Named turns come first, each shown by rows before and after it. Which turns, in which order, take the first row of each pair that follows to the second? Write the first one first, as in the answered first pair.
turn M:
[ 12 -15   3  -6  12  22 -18   0  -3 -17  15 -12  15 -14   3] => [  2 -12 -15  -8   9  20 -23  -1 -14 -15  16 -15  15   0   9]
[ -4 -16  19   8   4  -7  -5  10  -2 -31  -3   1  -2 -11 -14] => [ -4 -21  12   5   5  -4 -12   6  -6 -34  -1  -6   3  -1 -10]
[ 15 -20 -18 -17   7  -1  18  -8  -4  26  13 -18  -7  31   1] => [ 10 -16 -18 -11   6  -8  27  -9  -1  33  11  -8 -13  25   3]
[ 22 -28 -18  24  23 -26 -10  -3 -18 -42  20 -26 -17  44  -6] => [  8 -21 -25  31  18 -37   0   2 -19 -29  21 -19 -22  49  -3]
turn E:
[-10   0   6 -20   3  24 -36 -12  -6   5  14   8  18   0  16] => [ -4   0  -7 -23  -6   5 -33  -9 -19  11  15   0   8  28  14]
[ -9 -59 -18  40  -2 -16 -16  34   6  12  27  -7  19  38  29] => [-50  11 -17  -6  32  61 -20 -13 -20 -10 -21   5  30 -38   5]
[-36 -11 -26  22  -4  -5   0  13 -21  32   4  16   4   3  15] => [-40  -2 -20  20   4   9   1   8 -24  27  -1  16   9 -12  13]
turn U:
[  2 -10  10   1   2  -8  -8   6  11 -14   3  -5   4  -4  -4] => [ -1 -14   4   2   0  -2 -13   6  10 -11   3  -7   9  -1   0]
[  0 -25  -2  16   8  15 -18   1  12 -22  19  -5  12   9   7] => [  6 -23  -5  25   0 -15  -1  11  16  -6  22  -1  -6  20   8]
[ -5   9 -11  -4 -13 -16  -1   7   5  -1   3   4 -15   4   1] => [ -6  11  -3  -9  -7  -7  -6  -2   5 -16  -4   5 -10  -9  -5]
Then:
(two turns a pair)
[ 20 -43  31  -5   1  -7 -17  20  18 -12   9 -21  30  10   1] => [-12  -9 -18 -18   3  19 -20   8 -20  21   5 -34  37  27  13] | E, U
[-66 -15  -6  21   1  26 -19  -4 -22 -36  -4   8  16 -18  10] => [-64  -2 -25  28 -17 -36  13   9 -26  -9  -2  15 -18  16   6] | E, M
[ 14  17 -11 -19 -18 -13  17  15 -13  14 -19  13 -17  25 -37] => [ -3   0 -23 -24  -6  37 -20   6 -26   5 -14  -3  17  22 -18] | U, U
[-31 -32  -5  20   2   4  -4  24  14  -6   3  17   1 -18  22] => [ -8 -27  15  18   2  -7   4  26  26 -14   1  21 -10 -25  10] | U, M
[-11  19 -32  -6 -10  -5  11   6  -5  56  12   2 -15   8  16] => [  2  31  14 -19   0   4  23  -5  20  19 -10  16 -18 -45 -12] | M, U
[  7  -6  -5  27   2  13 -18  18 -12   5  32 -25  -6  41 -17] => [  9  18  11  22   2 -21  12  14  -2  -8  13  -4 -35  22 -41] | M, U
[ 52  19   2  -8 -14  33   6  -3  16  48   3 -21  25  -9  26] => [ 55  41   1 -24 -16   8  19 -11   9  43  -8 -19   5   0  12] | E, U
[  7 -22   0   7  19   3  22   0   5  13  20  -4  -7 -20  -5] => [  8 -20  -9   4  14 -11  23   0  -1  16  21  -8 -15  -2  -6] | E, E
[ 20   3  -5  -4 -23  -6   6 -14 -17  15  18 -13  -4  25  13] => [ 19   8   2   2 -25 -13  21  -7  -8  25  15   2 -11  11  13] | M, M
[ 49  -8  -6  14 -21 -41   9   3   9  33  29  13  10  40  15] => [ 40  -3  23 -17   9  32 -33 -32   6 -36   3   6  44 -11  -4] | U, U
[ -5   6 -15  -1   1  31  -9   2  -6  24  14  -7  15   5  12] => [ -2   7   4  10   1  14  14   8  16  35   7   9   1 -18   7] | U, E
[  8 -28  44  -5  -2 -39   0  15  32 -58 -16   2 -14 -14 -22] => [ -4 -54  14  -2  -2   7 -44  13   8 -52   5 -27  26  21   4] | M, U
[  7 -35 -30   4 -16   1 -40  -2 -12 -20  17 -21   4  64  21] => [-22 -15 -40  32 -28 -43   8  16   2  20  14  13 -30  42  26] | M, M
[  2 -33 -15   5  -4  34 -21   5  -8  14  16 -22  34   7  29] => [  6   7 -37  -2 -17 -20  17   5 -22  40   6 -15  -8  33  14] | E, U
[-10  25 -43 -20  -5   8   0 -11 -34  25  -6  -9   2  21   4] => [ -4  28 -19  -2  -6 -12  34   3  -3  43  -9  20 -19 -17  -4] | M, M
[ 42  -7 -22  38  -3  23 -24   1  13  39  30  11   2   1  18] => [ 57  18  19  16   7  19 -15 -17  26  -9   1  23 -14 -36 -19] | U, U
[ -7 -52   7  20  15   6 -27   1   2 -46  20  -9  26  21  13] => [-38 -40 -26  31   7 -17  -7  13 -10 -17  19   0   8  33  19] | M, M
[-11  -7  21   1  25  26  12   6  11  23  10  14  18 -50  31] => [ -1 -21   2  11  15   6  11  19   6  47  26   2  15 -16  47] | M, U
[ 22  44  -6 -24  -8 -23  26  -6  -1   6   4  -6 -32   9 -13] => [  1  19 -30 -23   2  38 -17 -11 -18   6  17 -29  16  16  12] | U, U
[ 29  34   6 -35  -5   2   3 -11 -25  18 -19   5  -8  29 -26] => [ 18  21 -10 -29  -7  21 -14  -8 -32  31  -5  -2  14  40 -11] | U, U
[ -5   3 -15  -3   3  -7  -3  18 -25 -12   6  -8   9  26  -2] => [ -3  12  -2 -13   5  -8   2  13 -20 -30  -5  -3   4  14 -14] | U, U
[ 30  14  34  -2   6  -8  21  -2  27  -6  -2   6 -15 -25 -28] => [  3  -5  -1 -11  14  51 -28 -11  -7 -14   9 -22  27  -4   0] | U, M
[  7   9   8   3   8  26  -3 -40   1  -2 -11 -11  27 -15   1] => [ -2   3 -14  23  -6   6   5 -24   0  38   6 -10  22   4  21] | U, M
[ -6  -7 -11  -2   9  23 -20   4  -1   4   5  -8   9  -4  12] => [-12   7  -6   3   9  18   0   3   5  17  -1   6  -2 -20   9] | U, E
[-10 -18 -14  11 -10  -4 -12  -1  -6 -18   2  -1   0  26  10] => [-17  -3 -19  -2  -8   0  -9  -9 -17 -24  -6  -4  -1  24   5] | E, E
[ 35 -40  17   8   6 -34  14  28  39  34  29 -12  20  22  23] => [ 38 -46  14   0   3 -23  -3  22  31  23  31 -23  30  32  26] | M, M
[ 23 -15  18   5   2  -1  21  19  33  15   2  26 -11 -27  -2] => [ 10 -32   5   8  10  35  -5  19  23  19  14  17  15 -22  14] | U, U
[-12  -7  23 -35   8  25 -46 -21 -10 -78 -23  -1   6 -10 -28] => [-39 -19 -46  -7 -14  -1 -42   4 -40 -11   8 -14   4  63  17] | M, U
[-27 -18  -8   4   1  11 -18   7 -12   5   0  -6  12  19  16] => [-30  -8  18  11   7   8   5  10  12   5 -11  20   1 -25   6] | U, E
[ 55  45  14  -4   3   6   1  -3  11  -6 -10 -24 -12  -4  -4] => [ 40  45  -9 -10  -2   8 -13  -8 -10  -6  -7 -39  -8  22   1] | M, M
[-22  -5  -2   9  -3 -40   9   3   9 -16  -4  16 -21   3  -5] => [-17 -10  -1   0  -2 -33  -7  -6   2 -35  -8   8 -12  14  -9] | U, E
[ 23 -27  17   9  -5   3  -5  14  18   6  28  -7  14  10  12] => [ 31 -14  22   5  -9 -26  10  11  17   4  17  -3  -9  17   1] | M, U
[ 30   2  50  -9 -15 -23  -4  19  10 -12   2   0   6  -8 -27] => [  5  -9  14 -16 -12  19 -38  10 -21 -17   8 -19  35  13  -6] | U, M
[ -1   1  -3   5  21  22  20  -1  15  21   8  15   2  -3 -15] => [  3  -5  -3   6  21  25  16   2  13  24  16   9   2   5 -12] | M, U
[  3  15   3   6  -8   2   5   6   9  18  -1  15  -6 -18  -4] => [ 15  17   9  -2 -11  -5   9   3  10  12  -1  11 -12 -11  -7] | E, M
[ 10   0 -10 -12  -4 -41   6   4  21 -35 -20   8 -14  -6 -50] => [-24 -15 -39 -15   6   8 -31  -5  -6 -38 -16  -8  22   5 -30] | U, M
[ -4  13 -10  -5 -15 -20  -1   3   2 -20  19 -21 -28  13  20] => [-14  32 -12 -18  -9  -3  -2  -5  -7 -22   7 -20 -25  -3  14] | E, E
[ 14  36   6 -28   1   3   0 -14  -5  17  -5  -2 -11 -19 -10] => [  4  25 -15 -15  -6  11  -9  -4 -14  38  11 -11   0   3  10] | U, U
[  3 -20  19  15  -7 -67  16  12  29 -14  -6  40 -23 -30 -19] => [ 35 -36  34 -10   1 -30 -30  -6  22 -58   0   6  10 -19 -27] | M, M
[ -7  25  16  -4  25  20  22 -28  21 -15 -20  16   6 -59 -16] => [ 14  23   7 -31  17 -11   5 -42  -1 -50 -24  -8  -4  -1 -32] | E, U
[ 16  23 -23  -1  -4  -1  15  27   2  70  12  18 -25   7   1] => [ 43  34  22 -30  13  22   3   0  10   9 -12  17 -21 -29 -34] | U, M
[-19 -14  -5   7  10  33 -25  -6  25 -28  -9  34  14 -50 -14] => [-28 -13 -27  -1   5  41 -42 -14   1 -34  -8  19  23 -20  -8] | M, M
[-20  33  -6  -8  12  16 -10   1  -4  14   5  15  -9 -13  -1] => [-15  27  -1   1  10  12  -5   8   4  22   6  16  -9 -15   0] | U, M
